The same turns and mirrors carry the whole set onto itself and the rows of a family onto each other. Which other rows belong to the same family as each row named below? List them in the order they appear above.
These 28 rows form 7 families of 4 rows each.
Z_444: [  4  15   8  10   8  -7  16 -15  -9   7 -10  11  -7  -6  12   8 -10 -24
  -6 -10  -8  10  -4]
Z_579: [ -5   0  11  -9  -2  -2 -11 -26  -7   9   3  -7   1  -2   1  16  -5 -14
 -16   9   1  -8  -9]
Z_329: [-12  27  15 -16  10   7 -16  -6 -14  23 -12   8   0  -8  11  19   4 -11
   9  -4   8   8   3]
Z_501: [  3   4  -2  -3 -13   5  -2  -8  -3   8 -24  -4 -18   5  23   9 -14 -19
  -1   1   4   6  -9]
Z_127: [ -9  18   8  -5  18  11 -16 -14 -13  26 -15  12 -15  -1   5  11   7 -10
  11   3  -5   5   6]
Z_298: [ -9  30  10 -13  15   9  -8  -8 -10  32 -21   3 -12  -6   0  14   3 -16
   3  -2  -2   8   2]
Z_718: [  1  18   5  22  15 -13   5 -10  -1   9 -12   2  -9 -11   8  18   3 -19
  -9   2  -1  13  -6]
Z_517: [  7  28  15  12  10 -10   5 -18  -5   8  -8  15  -1 -19  11  12  -4 -14
  -9  -8   3  14  -9]
Z_665: [  0  10  -2  -3  -8   1  -2 -13   5   4 -20   3 -23   7  19  10   6  -1
   8   7  -3   5  -8]
Z_48: [ -6   7   6  -5  -3  -4 -19 -18  -6   6   4 -12  -4  -5  -5  15  -4 -15
 -17  10  -3   7  -6]
Z_221: [  1  23  15   9   7   1  11 -10  -7  14 -15  14  -3  -8   9  19  -1 -13
 -16 -18  -8   8  -3]
Z_91: [ -5  18   4 -12  -4   0  -5 -11   4  -5 -25  -3 -19  -4  32   1  -8  -9
  -2   8   1   3  -6]
Z_286: [-13  11  15 -11  -7 -12 -15 -29  -3   2   1  -4  -5  -5   4  16  13 -14
  -9   3   6   1  -6]
Z_215: [  3  22   7  -7  -6   7  -4 -11   6   5 -28  -7 -19   7  23   5 -11  -9
   0   6  -2   4 -11]
Z_505: [-14  35   7 -10  14   9 -10  -4 -14  17 -19   4  -2  -8   8  19   4 -18
   3  -5  -2  -3   9]
Z_32: [ -5  19   7 -13  13   7 -21  -4 -16  23 -13  12  -9  -4  12   6   7 -11
   4  -3  -2   2  14]
Z_109: [ -2   3  18  -5  -8 -12 -24 -24 -12   9  -1   3  -3   2   1  12  -4  -4
  -6   9  -6  -5  -5]
Z_899: [ -1  15  14  11  11  -7  15 -22  -5  13 -11  12 -11 -11  22  12  -5 -13
 -15  -7 -10   0  -9]
Z_946: [ -8  15  14  -7  -2  -1 -25 -24  -8   6   4  -1   1 -16   0  10  -5  -5
  -9  13  -8   4 -12]
Z_146: [ -3   8  16  -5 -12  -1 -25 -16  -6  10   1 -13   8  -2   9   7  -5  -7
 -14   6   0   4  -7]
Z_118: [  1  32  16  10  10 -10  12 -14  -6   4 -15   7  -1 -12  15  13  -7 -20
  -6  -5 -15   4  -2]
Z_802: [ -7  11  22 -14  -2  -8 -19 -17  -4   8   2   0  10  -4   1  15  -3  -3
  -2  13   2  -1 -10]
Z_598: [  7   8   6   1 -14  -2 -19 -15  -3   8 -24   0 -18   9  26   6  -9 -10
  -1   2   5   4 -10]
Z_6: [  3  22  17   7   8 -14  11 -19   0  17 -11  11  -3 -12  18  16   9 -10
 -11 -11   1  10  -9]
Z_614: [-19  28  11  -9  18   3 -15  -6 -10  14  -9   4 -12  -2  18   8   7 -21
   5  10  -2  12  12]
Z_280: [  6  11   4  -8  -4  -3  -2 -23  -9  -2 -30   3 -14   4  29   2 -13 -11
  -1   0   2   6  -9]
Z_333: [  6   6   1 -16  -8  -6 -14 -10   1   7 -25  -5 -18  -2  29   4  -7  -7
  -6  -1   3  10  -5]
Z_248: [-11  24  10 -11  14   8 -15 -12 -12  24 -19  11   1  -9  -1  12  -5 -10
   7  10   1  -1   9]

The rest of the family of Z_329: Z_501, Z_109, Z_118
The rest of the family of Z_946: Z_298, Z_899, Z_333
The rest of the family of Z_32: Z_579, Z_517, Z_215
The rest of the family of Z_221: Z_146, Z_280, Z_248
The rest of the family of Z_48: Z_127, Z_91, Z_6
The rest of the family of Z_802: Z_444, Z_505, Z_598

The same turns and mirrors carry the whole set onto itself and the rows of a family onto each other. Which other rows belong to the same family as each row named below? List them in the order they appear above.
These 39 rows form 13 families of 3 rows each.
Z_783: [  2   4  14  -5 -13  -3  -4  10 -12   6   4  16  -1  -9  -5  -5   3  -4
   7   6  -9   8  -8  -6   0]
Z_664: [ 16   5   3  14   2  17   8 -12   3 -11  -9   1   4   4   0  11   5   0
  12  -3   7   5  10  14  -1]
Z_391: [  1   1  15 -11   0  -8  -4  14  -2   2   4   7  14 -10  -2  -8   3  -5
   7  -6  -5  11 -19   0  -5]
Z_674: [  3  -7   5 -13   5  -1  -8   7  -6   1   9   9   7 -10 -10  -9   6 -10
  -3  -6   0  -1 -15 -12   6]
Z_396: [  4  -2  11  -9  -4  -1 -14  15  -5   1   3   7   8  -9  13  -2   1 -13
   9   3  -5   1 -18  -3  -6]
Z_672: [  4   6  15  -9  -9  -1 -13  17   2   2   5  10   4 -11   3 -13  10  -6
   0   7  -6   3 -11  -5   5]
Z_853: [ -8   5 -14   5  -3   2   0   9  -1 -18 -16  -8   9 -10  -2  -1   7   1
 -17  -1  -5  -9   9   0  16]
Z_416: [  9  11   8  10   2  17   7 -14  12 -12   5  -2   2   6 -10   5   9  -2
  10   8  -4  -1  -7  12  -3]
Z_992: [ 14  -4   4   5   6  13  12  -7   2  -9   1   3   5   3 -15   2   6 -15
  18   2   9  -9   1  10   0]
Z_463: [  5   8   3  14  -9  10  12 -11  -2  -7  -9   5  -2   1 -14  10   2   0
  15   6   0   2  11  13  -3]
Z_806: [  5   8  11  -8  -5   1  -8   9   6  -2  12   5   3  -4   4  -5   7  -5
  -3   9  -7   1 -24  -9   5]
Z_567: [ -6   6 -17  -4  -5 -12   3  10  10 -10 -15  -9  12 -13   6  11  -1   5
  -7  -6   9  -2  -3   3   9]
Z_855: [-14   4 -13 -13 -10  -8  -2   5   1 -13 -16  -3   1 -12   0   7   6   4
 -16  -1   6  -9  -4  -1   7]
Z_886: [  4   1   5   7  -4  15  11  -5   6 -10  -9  -3  10   2  -2  -4  -1   3
  22   3   9  -5   8  22  -3]
Z_92: [ -2  -4  17 -11  -2   2  -5  11  -5   1   4   9  12  -8   2 -21   0   3
   7  -3  -4   6  -8   3   0]
Z_521: [  3  -2   9  -7  -6  -2  -6  17 -17  -1   5   3  10  -7   3 -11   9  -6
   4  -5  -5   2 -20  -8   2]
Z_563: [  0  11 -15   2  -3   1   5   1  16 -17  -3  -8   3  -2   6  11   4   3
 -17   6   1  -8  -3  -1  17]
Z_608: [ -2  -2  20 -14  -3  -2   0  10 -10  -5   1  14   3  -5  -7 -11  11 -10
   1   2  -8   3 -13   3  -6]
Z_810: [ 12   7   5  13  -1  10   4 -12   3 -14 -15  -5  11  12 -14  -4   8  -6
  11  -1   4  -1   3  19  -3]
Z_902: [ -2  -1 -17  -1   3  -3   2   7   4 -16 -11  -4  10  -7  15  13  -2  -2
 -14  -4  -1  -4   6   3  10]
Z_382: [  8   5   6   9   3   6  16  -4   9 -11  -9  -4  12   1  -8   7   2  -5
  20  -2   5   2   1  22  -9]
Z_986: [  0  -1 -23  -4  -2   0  -1  -2   7  -9  -9  -7   4 -10  -5  12   2  -3
  -5  -4  17 -15  -1  -4  14]
Z_983: [  2   4  13  -2 -11   4 -10  22  -9  -4  -3   5   7  -9   0 -16   9 -14
   5   9  -7  -6 -11  -5   3]
Z_172: [  1   9   4  14  -5  20  -3  -8  -2 -12 -13  -7   5  -3 -18   0  10  -4
  16   4  -3  -7   1  13  -7]
Z_492: [ -6   8 -16  -1 -14  -8   3   6  -1  -7 -12   3  -1 -11   3  11  -1   7
 -11   2   1  -1   8  -4  14]
Z_599: [  7   4  15  -7  -7  -4 -17   9  -6   1  -3   5  12   0  -5 -18   8  -9
   2  -1  -2   5 -18  -3  -1]
Z_552: [-12   2 -15  -8  -9  -1  -4   5   7  -8 -13  -8  10 -13   8  -2  -4  16
  -5  -5  10  -6   2   4  12]
Z_903: [ -4   3 -22   3  -6  -3   4   6  -4 -16 -13 -14   9  -6   5   9   6   6
  -9  -8   7  -9   0   0  13]
Z_619: [  9   3   6  14  -2  15  10  -7  -8 -12  -5  -7   8   6 -11   3  10  -4
  22  -2   3  -4  -3  15  -8]
Z_920: [  5   6 -14  -2  -7  -2  -6   8   4  -7 -12  -2   4 -10  18  11   1   5
 -11  -4  11   1   2  -7  15]
Z_919: [ 10   2   1  10   4   9  16 -13  -9 -11  -8  -1  13   1  -7   0  14  -1
  16  -1   2  -2   1  22  -5]
Z_831: [ -3   9 -15   1  -5  -1   0   4  13 -14 -12  -6   4 -10   3   6   6   6
 -17   1   3  -5  11   4  17]
Z_115: [  2   4   3   4  -7  10  15  -8   3 -17 -15   0   0   3 -10   8   8  -7
  13   8   7 -10   4  21  -8]
Z_359: [  2   1   7 -10  -4  -5  -8   6 -16   3   2   6  13 -13   2 -11  14  -1
   7  -1  -3   2 -23  -1  -3]
Z_795: [  5   2   3   9   7  16  -1 -14   2 -11  -6  -3   7   0  -6  12   3  -4
  17  -2  -3   1   0  17 -14]
Z_82: [  1   8 -17  -1 -10  -8  -7   7   5 -13 -20 -10  12  -1   4  -1   4  -1
 -15  -3   9  -7   0   0  16]
Z_190: [ 11   3  17  -5  -2   6 -14   5  -7   5   4  12   5  -7   5  -4   6  -3
   7  -4  -1  14 -12  -6  -2]
Z_100: [ -1   4 -21  -2  -8  -9   6   5  -4 -11 -15  -7  12 -11  12   6   9   4
  -6   0  11 -12  -3   5  13]
Z_263: [  9  10  11  11  -2  18   2 -11   9  -8  -5  -1   2   0 -14   2  11  -2
  17   6   0   0   4  18  -6]

The rest of the family of Z_382: Z_391, Z_567
The rest of the family of Z_903: Z_521, Z_619
The rest of the family of Z_492: Z_783, Z_463
The rest of the family of Z_608: Z_855, Z_115
The rest of the family of Z_599: Z_810, Z_82
The rest of the family of Z_983: Z_853, Z_172
The rest of the family of Z_396: Z_902, Z_795

The same turns and mirrors carry the whole set onto itself and the rows of a family onto each other. Which other rows belong to the same family as each row named below? List them in the order they appear above.
These 15 rows form 5 families of 3 rows each.
Z_653: [  5  13  -8   2  13  21 -16   3  18   3 -10  12  10   4 -22   5  -2   5
   9   6 -13 -15   6  -3  -4   2  -2   2]
Z_524: [-18  -3  13   4   1  -5   0   4  -7  -6  -9   7  -3  11  -4  23 -12   7
  12  -5   4   4   7   2 -16 -20   2  -4]
Z_277: [-22   5   6  -5   8   0   1   2   1  -9  -6   5   6  -1  12   7  -8   6
  24 -14   7  -9   4  -3 -12  -7   3  -5]
Z_207: [-10   8   3  -4   6  -4  -5   7  -1  -2  -2   3   8   8   9   3  -7   7
  27  -8  14  -2   8  -6 -15 -19  11   4]
Z_633: [  0 -20   1   5 -15   9   1 -11  24   3  -4   9 -16   4  -4   0   6   4
  15   8  -6   4   6  -5 -10  -2  -4  10]
Z_344: [ -1 -22   7   1 -18  -1  -1   0  27  -7  -3   5  -9 -14  -6  -1   3   9
  13  -1  -9   1   5   0  -5  -1  -6   6]
Z_953: [  9   8  -7  -5  16   8 -22  16  22  -4  -9   3  12   2 -24   0  -8   8
   8   7  -6  -7  10  -2  -1  -5   1  11]
Z_9: [-12   4   3  -1   1   8  -5  -9  -4  -7  -8  16   7   5   6   7  -7  11
  25  -7  10  -7   2 -10 -15 -19   9  -3]
Z_265: [  1   3   2  -5   8   5   1   4   1  -2   4   3   5   6  -4  26  -3   7
  26 -16   6  -2   6  -7 -21 -19  16   1]
Z_737: [  4 -16   1  -3  -9  -3  -2   6  25   3   0   8 -17  -7   1   4   6   4
  14   3  -4  11  11  -2  -6  -5  -1  19]
Z_551: [ 16   9  -7   2   1   3 -19   3  12   7 -15 -10   8   5 -23   7 -13   7
  13   0  -9 -11  19  -5  -7   1   0  10]
Z_508: [  8 -30   0  -4   2  -1   2  -1  23   5 -22   4 -11  -2  -4  12   3  10
  18   2   4   0   8  -3 -11  -6  -1  19]
Z_641: [  1 -23   7   3  -6 -13   0   5  18   4 -10   7 -10   5 -14  12   5   1
  -1   9 -10  -5   1   2 -11  -5 -11   2]
Z_24: [  2   8   8  14   7   4 -17  13   6   8 -15   4  12   2 -28  12  -6   9
   2   0  -1 -14   7   8  -4  -9  -6  -3]
Z_898: [ -2   5   0   4  13  19 -14  13  23  -7  -5  -3  15   4 -26  -1 -10   7
  12   1  -7 -13   8   6  -1   3  -4   1]

The rest of the family of Z_551: Z_265, Z_508
The rest of the family of Z_9: Z_653, Z_633
The rest of the family of Z_737: Z_207, Z_953

